In the data rows, 128 means zero.
What is the hidden score of each row? Scores go from 0 to 20, and 10 is about the middle. The score is a weighted sum of the row's numbers plus the product of two more (or one squared), each taken from its middle value.
[131 122 151 133 122 106 135 210 136 127 146 104 124 160 116 125  89 112 162 145 125 109 172 122 148 111  88 104 107 183 103 151]: 7
[129 155  99 146  85 138 101  92  80 104 163 163 171 125 137  87 138 182  94 125 185 147 127 104  84 143 133 121 191  84 149 115]: 7
[111 129 142 153  99 105 127 174 116 131 165 110 126 159 140 160  78 132 149 160  96 119 184 114 168 137  95 134 116 139 129 146]: 13
[ 84 170  77 133 117 157 113  88 134  94 150 120 155 143 123  88 147 175 128 165 179  88 164 107 101 156 128 125 182  79 182 140]: 12
[155 141 139  84 141  93 148 161 117 135 122 177 103 144 167 138  87 125  93 121 113 158 118 127 149 132 125  86  81 179  91 145]: 12
[149 100 137 107 156 105 159 133 153 165  85 142 145  88 159 169 170 141 115  72 131 150  49 149 123 114 129 117  89 121 154  88]: 3
[156 153 102 120 133 119 133  65  98 132 153 148 170  96  96 134 176 140 106 104 173 165 111 134  88 134 141 125 162  78 161 119]: 7
[140  97 173 117 187  92 162 167 191 163  67  96  76  98 140 177 145  59 147 100  68  93  93 137 186 130 110 111  77 160  98 147]: 6
[148 124 145 160 102 153 134 148 130 105 153  87 141 161 130 123 112 119 176 182  97 126 161 134 173 146 103 128 127 154 114 139]: 12
[136 110 149 184 114 115 106 159 103 118 123  97 108 189 166 128  71  92 172 166  87 125 169 119 156 158 103 106 110 177  89 145]: 7
[ 91 155 107 188  91 171 109  98 123 102 109  95 133 144  54  75 127 146 158 157 162 130 129 117 159 135 132 183 157 123 136 182]: 9
[138 134 117 110 173 111 144  82 121 130  95 131 142  74 105 155 179 147  91  68 145 120  81 134  93 119 142 114 140  96 148  98]: 5
[127  92 129 118 149  96 137 173  82 143 134 127  84 148 152 156  85 137 112 136 113 127 126 103 150 104 107 106 159 165 115 111]: 5
[156  89 164 132 147 116 143 130 141 149 129 139  92 136 136 118 141  96 175 117 111 118 123 162 109 115 128 112 117 142  99 129]: 11
[135  95 197 108 144 135 119 157 181 177  54  91  73 109 124 171 117  72 176  89  33 105 142 141 206 128 102 100  85 146  64 126]: 7
[ 55  96 148 192 104 169 146  99 184 116  87  70 134 152  91 107 100 101 183 180  93  80 157 115 160 123 169 136  94 145 109 167]: 13
[126 113 132 127 122 107 105 117 123 123 128 128 139 119 161 138 110 140 165 129 104 107 116 133 103 129 136 134 127 128 111 138]: 7
[118 114 183 167 109 128 114 174 139 125 125 111 100 184 125 119  97  93 199 143 113  97 183 145 189 128  91 126 102 151 120 160]: 11
[149 124 155 108 133 118 135 134 117 146 108 148 114 117 123 123 122 125 133  85 127 149 136 158 118 150 105 149 155 138 126 153]: 10
[146 103 100 100 145 111 141 121 133 138 137 132 124  93 115 131 135 140 147 122 148 135  93 100  91 139 120 133 157 138 149 126]: 7
[156 126 128  84 162  85 128 141  94 162 144 185 125  84 157 178 103 149  65  97 100 170 111 118 118 131 115 109 127 129 113 103]: 7
[148 158 136  86 140  97 129 154 109 166 113 168 134 123 167 148 111 146  69 107 139 154 134 151 150 100 127 117 121 151 129 121]: 11
[140 159  88  82 134  97 117 119 102 115 162 183 126 121 159 113 125 168  81 115 144 166 135 108  91 118 130 123 157 113 137 127]: 10
[145 120  96  95 182 144 118  73 107 135 121 169 156  91  97 147 201 142 121  92 158 133  87 147 118  83 147 148 141 119 162  87]: 10
[148 123 140 123 119 116 115 175 126 169 128 141  98 148 159 142 104 114 137 130 124 137 139 140 172 110 107 109 125 152 112 146]: 8
[111 140 127 154 135 178 141 113 190 108 107  91 144 109 114 111 180 109 150 114 125  99 107 139 116 103 139 132 117 125 149 113]: 13
[ 98 132 134 148 153 153 143  83 137  94  99 126 155 102 150 132 172 134 130  99 154 150  83 125 122 146 153 147 139 135 139 106]: 9
[121 179  70 130  83 120  76 107  99  92 177 127 169 167  94  75 106 182 120 166 162 101 131  90  72 141 141 122 212  75 169 165]: 7
[140 123 146 148  73 111 125 174 135 106 147 126  83 148 137 131  80  94 129 144  79 165 151 119 154 111  94 126 135 149 107 120]: 19
[124 110 176 165  94 170  91 132 155 106 122  77 142 174 126 133 137  96 167 143  88 113 149 154 135 154  86 132 100 159 156 172]: 17
[118 112 135 102 120  76 125 166 117 145 175 144  84 133 144 155 104 103 149 113 121 112 146 114 135 145 113  85 119 161 125  97]: 10
[108 172 104 147  76 116 122  93  79 103 167 122 141 145 118  79 112 184 109 143 136 119 182  98  89 143 136 147 145 113 139 137]: 11
[ 97 102 145 143 134 145 125  89 178 124  85  85 111 118 126 136 144 112 150 138  97 118 120 171 143 121 140 124  94 134  99 165]: 10
[147 103 160 124 167 136 128 137 118 195 125 154 100 112 151 190 127 115 112  85 116 130 121 155 149 103 145 114 117 145 106  96]: 8
[139 149  91 114 101  86 135 117  96 140 166 148 126 148 120 111 105 152 110 131 128 130 141 121 114 131 138 132 146 126 136 103]: 9
[103 108 152 145 113 191 125 142 167 115  80 102 118 141  98  99 123 106 158 153 130 100 115 156 161 142 136 163 129 151 110 118]: 9
[115 156  87 153 122 118  94 121 108 128 179 138 137 129 119  74 121 173 106 149 146 139 147 119 105 100 129 140 183 111 173 147]: 13
[135 140  92 106 154 139 155  89 132 124 127 137 148  88  97 133 193 128 112 110 137 112  81 154 111 145 145 145 168 130 145  98]: 9
[128 106 106 105 131  89 106 146  89 147 151 145 128 149 160  94  88 141 105 114 141 129 123  97 111 111 126 127 164 101 152 138]: 10
[143 153  99 155  99 118 121 131  96  91 137 128 114 159 100 135  95 147 119 151 167 125 170 111 151 168 122 131 181 127 134 123]: 7
[130 106 116 124 103 131 129 134 113 123 140 140 115 136 146 108 109 130 146 138 101 131 126 119 103 142 106 114 140 128 127 123]: 9
[124 122 129  95 152 120 129 174 101 130 152 168 138  98 170 129 132 109  92 132 110 174 106 136 124  95 126 114 120 153 140 129]: 11
[124 112 152 148 169 124 161 158 167 147  73 125 124 110 131 170 119 111 176 111 101  86  88 146 176 117 129 120  92 160 104 114]: 5
[142 101 100  85 188 143 137  97 133 150  88 149 140  77 139 168 191 135 135  84 120 138  93 205 122  96 130  87 119 102 136 101]: 7
[127 134 144 197 111 184 109 111 195  81 100  64 144 160 116 136 142 100 157 180 110  80 152 133 162 138 143 129 115 126 125 173]: 12
[132 141 122 112 149 152 122  98 145 135 114 111 153  89 133 109 175 164 102  98 160 138  89 147 104 135 157 114 137 106 159 113]: 6
[117 179  96 133  83 121 108  87  78  77 172 168 153 163 113  64 120 205  97 173 189 125 144 117  66 188 138 143 178  76 144 129]: 17
[154 103 131 103 163 101 142 179  98 164  86 159  94 100 162 156  78 130 112 110 132 154 153 104 129 119 112  97 124 137  89 125]: 17
[158 106 159 123 119 115 109 168  94 139 137 156  98 129 124 163  63  72 147 147  80 134 181 108 159 147 122 114 128 157  99 137]: 11
[106 139 110 134  60 112  78 115 108  79 195 121 175 189 114  65 101 178  98 187 176 149 175  96  85 140 130 152 162  91 174 161]: 9
[109 150  81 124  89 111 109 112  79  73 179 115 121 151 114  61  95 168 112 158 149 148 157  92  94 124 108 129 154 119 152 126]: 9
[114 156  72 129  75 115 130  89  75 108 188 147 183 147 121  51 113 196  63 154 173 151 144 130  73 136 123 160 170 120 134 115]: 11
[ 69  82 138 169 104 166 103 113 184 102 126  83 148 141 115  86 119  99 160 151 126  82 155 151 142 133 134 150 122 144 112 146]: 14
[ 99 100 136 111 149 145 134 164 122 144 107 132  85  99 140 141 144 116 130  89 124 122  80 156 137 115 129 142  89 119 138 112]: 7
[128 128 133 123 135 140 142 100 157 157 146 112 148  82 110 138 165 128 121  85 137 129  81 144  90 124 150 151  88 109 145 117]: 8
[ 98 118 106 133 160 145 121  96 165 153  81 128 157 106  90 120 163 130  95 111 150 148  80 171  92 119 156 121 137  78 127 125]: 12
[ 72 134 148 149 127 205 194  88 172 125 110  91 115 151 122 132 130 110 177 149 125  86  86 131 125 107 118 145  86 108 128 112]: 10
[114 122 164  88 189 113 166 117 130 167  76 142 124  64 139 160 166  88 130  78 128 117  92 181 139  68 134 105  81 123 115 100]: 11
[143  76 169 132 139 139 139 160 171 177  93  96 120 108 126 160 154  71 163 110  91 106 119 132 164 117 134 120  55 143 100 136]: 6
[ 83 158  84 139 103 160 138  81 113  84 142 118 159 125 124  93 138 176  91 118 175 127 126 143  90 174 158 174 154  86 162 157]: 10
[110 151  75 137  69 172 104  86  92  63 143 135 159 164  96 104 141 163  73 166 185 142 159 121  86 127 128 165 125  67 168 158]: 13
[118 129 152 131 141 148 122 145 150 121 140 147 125 108 153 128 127 101 136 135 108 106 131 119 115 150 116 111 124 147  88 139]: 10
[101 145 130 171 109 137 116 130 175 102 139  79 123 146 140 117 131 109 178 158  93 131 134 107 160 136 116 129  91 138  93 149]: 12
[152 145  92 124 123 123 119  94 111 134 141 148 126 122 107 100 136 155  85 119 168 134 123  98 117 141 144 124 168  88 155 126]: 11
[ 93 145 113 142 121 142 129 112  91  73 162 126 149 160 104  95 140 182 120 164 144 138 131 115 135 164 117 143 159 122 159 137]: 7
[172 128 122  71 137  91 142 174  85 169 154 155  99 119 175 151 100 124  98 116 119 131 138 100 134 106  77 148 106 140 109 130]: 13
[124 115 149 137 162 148 137  95 165  87 100  98 134  94 106 141 176 107 159 131  91 149 107 134 147 142 126 126 116  77 130 113]: 8
[108  92 154 170 108 149  94  85 181 126 100  77 141 126 114 122 149 138 157 140 144 153  93 149 105 140 124 156 118 138 123 132]: 9
[115 124 152 101 171 123 162 129 111 148  79 131  98  64 160 147 155 123 111  86 132 145  96 148 116 107 156 131 105 101 119  95]: 8
[ 96 137 126 165 109 174 107 120 136  89 104  79 153 161 104  89 131 140 163 167 145 124 160 114 112 156 119 157 115 140 132 141]: 9
[149 101 126  68 172 112 159  95 118 170 109 138 139  82 142 134 159 121 106  61 140 129  98 162 131 128 111 103  89 110 169 109]: 8
[ 95 153 120 150 120 173 116  87 134  94  96  67 154 154  94 116 135 134 129 137 127 107 133 137 143 142 149 139 110 122 150 176]: 8
[133 130 101  94 155  90 142 175 126 168 115 150 100  91 134 148 103 110 106 127 118 131 121 126 135 111 124 109 129 186 104 110]: 10
[122 137 128 128  94 104  98 183 115 165 165 108 113 156 141 131  65 114 124 176  81 115 187 120 148 111 139 129 133 146  80 167]: 10
[193 119 203  70 175 128 141 162 163 179  88 144  58 121 155 167  89  30 159 105  84 129  98 143 182 103  96 142  72 155  91 111]: 16
[120 150  70 151 108 146 124  85  94  75 185 122 168 138 121 104 148 161 129 145 153 141 132 104  72 137 150 152 200 123 168 140]: 18
[134 143  77 129 113 142 117 107  98  95 171 137 137 145  98  72 155 177 101 148 152 132 158 130  64 166 136 115 155  87 151 110]: 12
[ 81 105 116 173 122 168 149  97 147  93  89  89 154 122  82 109 156 131 156 115 134  97 107 151 140 116 128 146 110 121 152 142]: 9
[173  84 162 110 153  95 137 175 135 170 116 159 124 124 153 205 126 104 116 105  79 129 123 156 177 107 132 110 112 149  74 110]: 4
[124 122 160 184  65 135  88 200 126 107 133  85  92 183 123 120  86  97 156 171 105 113 181 105 181 182  91 132 100 173  78 146]: 6
[173 120 171 125 118 116 113 134 151 159  89 110 117 153 153 162  87  83 194 151  64 150 118 143 174 136  92 131  95 147 103 120]: 8
[134 101 105 103 178 133 188  88 155 145  93 162 154  49 164 166 181 125 111  97 143 121  60 142 147 100 133 115 120 131 170  95]: 11
[109 141 130 146 115 163 138  92 185 133 104 107 162 147  93 127 147 110 144 142 135  86  93 153 124 114 117  94 115 106 120 112]: 9
[113 114 143 142 141 142 114  91 160 125  83  95 115 129 110 142 151 106 136 108 140 112  75 167 138 117 118 123 126 115 137  99]: 5
[137 104 120 144 104 125 137 133  94 118 140 118 132 135 148 100  99 150 123 178 118 130 166  90 120 129 112 143 150 163 140 151]: 12
[128 134 157  91 180 109 106 152 137 176 106 168  77  98 166 166 136 132  91 115 105 128 116 136 149 109  98 117 106 154 111 120]: 16
[151 103 192 157 153 122 153 160 153 161  86 126 141 122 144 180 125  94 182  80  89 108  75 162 207 105 128  95  64 182  85 122]: 2
[149 157 161 113 161 157 127 113 137 139 111 123 133  86 145 142 165 106  89  96 135 133  89 135 111 122 145 132 103 126 134 119]: 8
[129 139 111 132 142 159 140  75 172 143 104 149 145  99 121 128 176 141 143 139 161 109  86 142  90 144 145 153 120  82 151 115]: 12
[ 97 125 180 148 132 127 116 152 121 130 131  77  92 161 188 119  68  81 164 140  78 109 167 106 148 115 121 105 109 187  99 161]: 13
[104 101 138 161  86 109  82 166 102 100 187 121 123 187  68 101  64 105 145 173  86 124 198 120 142 147 117 103 130 139 119 126]: 10
[158  96 127  87 128 100 139 156  79 161 162 174 103 112 143 126  80 174  91 110 123 153 149 118 148 133  86 120 160 151 118  90]: 9
[129 121 168 110 155 109 118 166 150 207  81 146 108 103 171 156 111  84 115  83  86 111 118 160 163 125 119  88  83 147 101 134]: 11
[137 122 133 108 169 145 150 105 124 139 140 146 152  73 117 155 162 144 106  87 149 157  66 136 122 114 134 138 139 119 172  86]: 8
[138 128 120  68 154 106 151 157 107 179 155 166 105 118 164 131  97 123 100 122 157 186 156 120 123 153 131 115 147 119 118 108]: 11
[153  69 175 119 191 122 151 159 169 175  92 148 104  98 178 195 121  78 140  80  83 107 116 143 155  99  89 122  57 186 114 124]: 10
[ 89 150 101 145  57 113 118 113  98  78 139 108 161 174 120  92 101 163 123 183 137 106 169  98 107 146 134 145 144 121 114 152]: 7
[135 134 148 114 155 154 143 103 171 139  92 143 140  96 100 134 191 112 154 113 151 140 116 140 145 130 158 123  98 131 124 121]: 9
[127 178  74 133  94 127 136 119  68  90 213 140 155 107 153  75 129 183  89 147 169 146 145 117 118 161 111 156 184  79 173 129]: 14
[129 113 149 177 114 158 125  87 155  99 105  72 157 135  94 128 117 122 181 157  88 104 163 131 149 170 142 118  93 148 129 135]: 14
[160 131 141 107 123  86 139 155  78 160 142 157  70 134 160 124 101 135 137 100 105 135 145 119 118 103 142 119 148 144 100 126]: 9
[113 117 102  88 126 111 143 135  87 116 176 159 116 156 142 115 111 167  87 126 162 152 155 111  98 162 130 138 146 145 139 125]: 8
[ 78 163  83 104 115 133 129  93 126  78 130 124 157 144  97  85 118 174  72 154 155 159 124 138  83 129 139 173 155 112 162 119]: 11
[176 102 177 121 172 109 149 168 179 165  84 107  77 104 144 194 122  77 180  95  66  95 104 138 180 102 115  83  84 171  76 110]: 4
[106 132 136 196  81 155  88 162 137  86 159  91 111 200 145 140  81 105 134 155  93  81 181  73 158 135 138  99 119 161 122 161]: 11
[140  68 202 141 173 158 103 141 179 185  75 121 122 123 127 168 135  78 162 103  64  91 114 161 160  91 148 110  65 189  70 141]: 11
[131 130 118 143 118 119 123 160 125 129 141 109  86 148 106 121 100 119 156 158  91 131 163 122 148 119 117  81 108 134  75 150]: 7
[118  98 151 157  84 160 109 147 139 100 135  92 138 170  93  91  82 109 189 173 102  94 168  90 154 140 105 112 119 149 103 168]: 8
[ 89 106 165 123 107 132 134 143 148 138 103 108 121 139 147 134  80 121  98 127 108 163 148 128 132 115 160 114 149 146  96 131]: 12
[159 119 113  79 142  98 129 173 113 161 155 180 117 131 151  99  93 130 115 119 117 142 128 113 114 122 102 105 150 135 134  86]: 15
[183 149 122  90 174 127 176  94 115 145  97 148  94  58 139 148 174 111  89  79 174 130  83 151 105 100 125 113 110 108 150 100]: 12
[ 98 157 104 116 113 124 142 103 112 122 132 131 123 118 129 107 151 147 126 147 163 157 134 117  74 128 140 126 131 122 177 145]: 14
[175  83 165 110 190 116 185 154 157 186  62 125 107  95 154 200 111  39 148  68  67 123 104 134 173  99 126 125  64 136  90 113]: 8
[149 147 108  81 130 118 107 110  89 132 189 179 133 150 142 117 155 173  79 159 181 132 129 104  93 112 147 154 176  98 174 116]: 15
[120  94 203 124 167 126 152 174 180 158  97 123  92 118 169 194 120  52 188 125  47 111 132 140 215  87  99  98  83 173  82 135]: 12
[162 103  80  67 149  96 115 160  98 174 174 191  83 117 128 167 107 145 114 105 116 136 110 124 126 117 129  96 140 128 100 105]: 7
[134 120  90  91 153 129 155  92 130 138 111 158 142  65 129 131 191 156 111  72 157 160  69 155  78 109 142 129 144 114 167  58]: 9
[101 189 103 157  77 144 114  96  94  67 181 108 175 159  89  75 119 158 120 139 190 134 141 123  87 163 150 137 225  83 172 135]: 14
[ 83 123 154 140 127 169 130  93 181 116 118  97 157 118 105 129 158 103 119 131 128 111 102 128 129 110 105 135 119  94 104 118]: 7
[115 146 101  99  96  86  87 136  85 125 171 131 158 144 130 134 125 140 119 161 153 132 131  67 103 120 117 134 148 132 161 126]: 7
[178 103 137 117 160 121 158 122 147 158  67 120 120 100 161 173 135  76 128  98 120 126  93 134 145 107 157 124 131 112 153 117]: 9
[113 163 104 168  85 147  80 122 145  73 134 109 172 144 124 104 125 170 136 161 136 144 118 124 138 132 133 125 182 106 126 136]: 12
[105 123 148 148 121  85 109 175  95 134 161 131 107 142 126 124  97 144 134 137 114 155 160 100 167 119 108 130 147 132  99 145]: 6
[168 143 125  73 167 136 129 124 147 167  69 160 112  94 134 147 164 135 123  95 117 111 102 144 123 113 141 101 103 142 140  98]: 14
[139 161  80 143  68 132 113 111  84  84 169 131 146 167 124  76 111 194 116 193 176 150 147 138  97 157 118 163 191  92 160 151]: 9
[135 167  51 147  86 186 127  83 127  85 154 141 168 142 101  54 130 179 126 150 183 135 157 117 109 136 167 151 185  73 173  95]: 12
[147 122 117 108 139 107 152 165  89 166 154 131  92 149 124 121  79 114 123 157 104 119 182 111 131 112  89 121 129 165 105 134]: 19
[130 121 115 160  89 110 121 171 100 138 135 106 104 173 130 106  97 113 157 179 102  83 169  89 151 150  73 125 126 147 127 144]: 12
[159 130  88  81 158  86 137 160  70 163 176 173  93 113 168 132 106 134  76  98 139 134 109  87 135 105  90 103 157 164 131 113]: 9
[126 149  76 147  76 128  76 131 100  84 168 114 132 134 143  91  96 150 107 153 155 120 149 111 122 164  98 112 161 108 143 122]: 9
[113 129 160 158 104 128  90 137 121 102 141  85 125 143 107  94 104 131 163 197 121  99 160 117 142 156 105 140  96 119 154 136]: 10
[130  95 139 126 115 138  93 134 137 120 140 108 122 136 122 118 140  99 116 148 118 127 146 127 167 123 125 138 135 131 117 129]: 9
[123 116 139 105 159  90 142 160 117 196 137 150  91 110 126 144 129 125 130 106 122 151 139 109 116 125 118 140 120 170 151 116]: 12
[138 145 114 113 100 122 156 121 100 146 173 148 146 130 118 111 138 143 108 120 149 122 139 105 125 136 145 130 141 140 122 149]: 8
[143  84 176 111 144  75 115 159 118 149  99 136  82  94 161 136 117 114 110  90  86 147 129 143 140 100 107 106 137 148  83 110]: 7
[104 100 115 142 141 163 135  88 200 114  77 100 122 121  95 114 175 141 160 140 152 126 113 157 143 121 154 151 105 113 153  91]: 10
[114 134 117 165  88 143 106 106 140  95 112  84 149 166  70 130 111 126 145 163 125 103 142 122 148 150 115 160 130 100 139 154]: 7
[122 171  88 103 103 125 148 125  84  83 179 139 173 116 149  79 143 151 133 138 180 122  93 146 106 133 156 139 154 110 137 126]: 7
[123 173  83 129  82 139 112 122  95  87 154 145 144 172 123  92 140 154  97 174 182 120 133 105  86 145 148 154 162 123 161 146]: 10
[101 129 107 130 135 121 128 136 169 132 120  87 141 109  99 133 135 133 121 142 140 122 124 134 121 115 123 127 127 139 141 143]: 11
[133 128 121  95 117 114 102 183 103 167 161 192  83 108 160 137  94 142  73 130 113 162 135 126 103  90 129  84 142 143 147  91]: 13
[109 128 137 155  79 104 115 171 113 126 168 127 111 175 127 105  97 118 143 167 138 122 159  91 144 142 129 152 157 115 109 129]: 8
[120 139 159 152 124 120 117 161 148 131 103 110 109 155 139 162 101  98 121 138 102 114 155 114 169 137 107 125 118 135 111 112]: 9
[ 93 127 158 155  79 122 102 160 144 134 166 110 129 191 166  93  88 112 148 152 109 118 171 106 133 143  89 110 114 154 142 169]: 13
[124 125 138 167  94 100  91 180 135 117 143 111 104 186 123 105  90  96 116 143  73  96 155 136 137 126 100 144 116 174  99 110]: 10
[ 96 156  69 136 117 137 116 103  93 101 165 129 163 142 114 101 134 182  98 147 189 158 142 114  81 184 166 132 201  96 185 133]: 11
[126 147 123 103 177 149 153  98 112 166 137 136 114  66 111 126 173 131 102  91 168 143  97 150  95 111 152 121 124 117 152  86]: 10
[148 110 171  70 160 102 156 155  88 176 127 181  82  87 187 149  97 133 107  81 110 144 115  95 121 101 110 101 130 178 124  97]: 11
[164 109  93  71 150 103 137 114 105 150 121 181 129  88 162 138 135 112  67  86 116 154  60 164  91 111 121 132 153 111 154  89]: 9
[137 127 112  84 141 130 165  73 124 128 124 169 164  98 136 129 180 151 115  72 166 122  40 150 114 129 154 117 150  71 145  99]: 3
[145 177  72 128  93 152 110 112  78 105 172 128 150 168 101 130 113 173 122 168 158 144 165 110 102 139 142 103 180 122 171 162]: 9
[149 109 130 176  73 145 120 136  90  95 185  92 138 185 131  83  87 141 122 170 120 106 166  68 106 163 132 118 172 116 160 157]: 8
[110 141  95 100 138 150 113  74 123 122 106 185 202  83 119 122 165 137  38  91 185 168  48 136  73 111 137 146 140  80 180  91]: 12
[133 123 183  95 154 114 121 126 161 171  89 141 115 101 122 152 118 123 113 104 136 140  96 138 144  96 149 129  81 147 151 105]: 10
[112 118 103 149 108 153 115  95 130  95 126 112 162 129 116 115 165 144 120 145 134 112 141 151  89 147 131 126 159 110 149 144]: 11
[ 95 138 107 115 113 122 109 135 113  87 140 129 139 131 109 115 121 145 119 165 172 117 132 155 106 153 149 146 146 137 136 136]: 9
[118 196  84 149  94 111 110 112 103  83 188 134 176 164  93  78 160 178  69 182 155 137 165 112  84 154 108 162 173 108 146 111]: 12
[153  99 181 120 142 108 147 186 157 163  96 134 107 115 156 195 118  47 159 105  63 107 128 143 169 119 141 103  82 143  63 121]: 6
[100 118 130 160  96 137 125 101 143 127 138  83 140 149 124 109 104 120 146 166 112 120 140 129 116 145 141 156 145  95 113 177]: 10
[128 145  81 123 103 155 121  88 127 117 173 149 173 150  89  84 154 168  80 138 184 126 141 113  81 110 109 176 186 102 168 132]: 15
[135  82 171 140 143 114 112 165 139 137  98  80  95 134 122 150 105  98 157 130  81 115 127 115 176 123 129 137 112 163  94 144]: 5
[148 127 102  96 125 127 109 166 113 124 147 134 110 129 127 157 124 127 110 118 139 117 134 150 115 134 127 131 143 128 112 126]: 5
[147 103 201 110 191 125 157 169 181 181  95 117  80 105 130 183 117  72 121  90 114 135  94 133 203 124 126 125  28 173  94 106]: 7
[142 117 137  84 152  69 141 143 109 136 140 187  92 123 149 147 112 144  85 119 133 126 120 118 112 149 120 120 159 104 146 121]: 12
[122 143 106  90 165 125 162 106 111 124 145 153 153  97 138 141 179 139  93 111 149 142  88 114  96 140 155 131  97  93 145 111]: 7
[ 90 146 136 194 110 149  99 136 132 121  94  79 146 139  95 106 113 106 188 138 131 110 142 127 151 129 155 111  81 140 154 154]: 12
[157 118 148 102 182 139 122 115 159 172  71 149 125  89 139 153 167 105 129  76 120 144  78 126 135 103 128 104  93 112 134  80]: 12
[165  90 175 139 164 136 130 155 168 157  85  95  82 110 140 164 100  56 203 119  99 136 125 159 174 120 145 101  69 167  88 139]: 8
[159 134 176 158 101  93 130 180 111 160 125  83 109 173 165 137  89  91 171 154  71 112 186  91 187 138  88 115 102 161 132 176]: 11
[122 152 120  82 149 128 141 103 143 109 100 149 153  99  99 127 174 155 133 111 128 146 111 144  98 108 171 134 131 127 181 117]: 14
[136 145  93  79 171 138 141  86 129 118  98 148 120 107 118 113 193 138 117  98 155 145  78 150  89  96 154 125 160  58 168 124]: 10
[116 137 149 160 103 173 140 133 140  64 120  85 148 167 115 142 121 130 191 168 129 102 150  96 118 155 137 144 114  86 123 142]: 4
[ 94 136 160 186 118 196 117 121 176 116  67  64 159 135 134 118 158 114 169 174 100 112 139 120 119 126 125 144 110 143 112 145]: 11
[119 149 120 121 110 129 144 115 127 116 107 119 156 134 152 143 123 130 136 138 149 122 113 134 108 133 105 131 114 109 139 129]: 7
[121 117 152 159 120 158 119 139 145 144 127 123 132 141 114 159 120 104 169 139  86 101 157 158 125 150 109 126 115 150 113 126]: 12
[139 150 134 129 128 112 130 124 121 120 133 116 167 116 134 155 128 130 153 123 126 118 139 127 134 165 145 119 140 138 107 162]: 9
[130 137  97 136  73 118 106  76  87  97 142 126 192 159  86  95 156 165 118 153 179 117 130 110 101 122 123 132 170 113 163 130]: 6
[119 178  55 147  74 131 119 100  80 104 171 149 156 148 110  94 144 179 105 155 150 139 159  92  87 123 161 159 198 117 170 127]: 15
[116 133  80 133 127 124 145  76 120 139 104 128 161 121 132 102 152 166  89 138 156 141 108 115 105 127 122 113 158  90 164 120]: 11
[127  96 141 146 116  98  98 177 139 118 172 105  98 186 169 131  60 129 144 171 114 138 192 103 141 167  92 135  97 145  98 130]: 6
[126 115 164 163 119 128 153 161  83 144 178 125  88 179 154 125  79 131 124 159 107 137 161 127 139 104  88  92 130 134 101 154]: 14
[130 147 136 162  90 130  98 168  89 140 171  98 127 187 135  92  83 129 170 163  95 116 205  65 147 126 117 147 106 147 119 179]: 11
[150  93 175 145 121 131 131 177 161 102 146 101 104 178 121 196  93  72 164 134  55  88 173 109 163 120 103 121  78 157 108 140]: 9
[129 124 137 161 106 169 137 101 198  82 114  84 194 132 100 142 165 115 169 151 151  91 102 115 111 127 130 167  94 141 141 154]: 9
[150 115 136  92 157  60 143 152  94 192 151 179 122 122 172 110  98 131 108 139 117 178 133 112 133 108 114 114 155 142 132 123]: 15
[114 125 119 167 115 126 146 118 184  98  96  75 143 134 102 110 147 115 194 108 118 102 135 126 147 129 116 149  95 132 144 128]: 14
[ 89 143 165 183 102 170 107  97 170  76 118  88 158 142  97  96 171 115 151 133  93  98 132 148 143 113 143 128 107 137 121 144]: 14
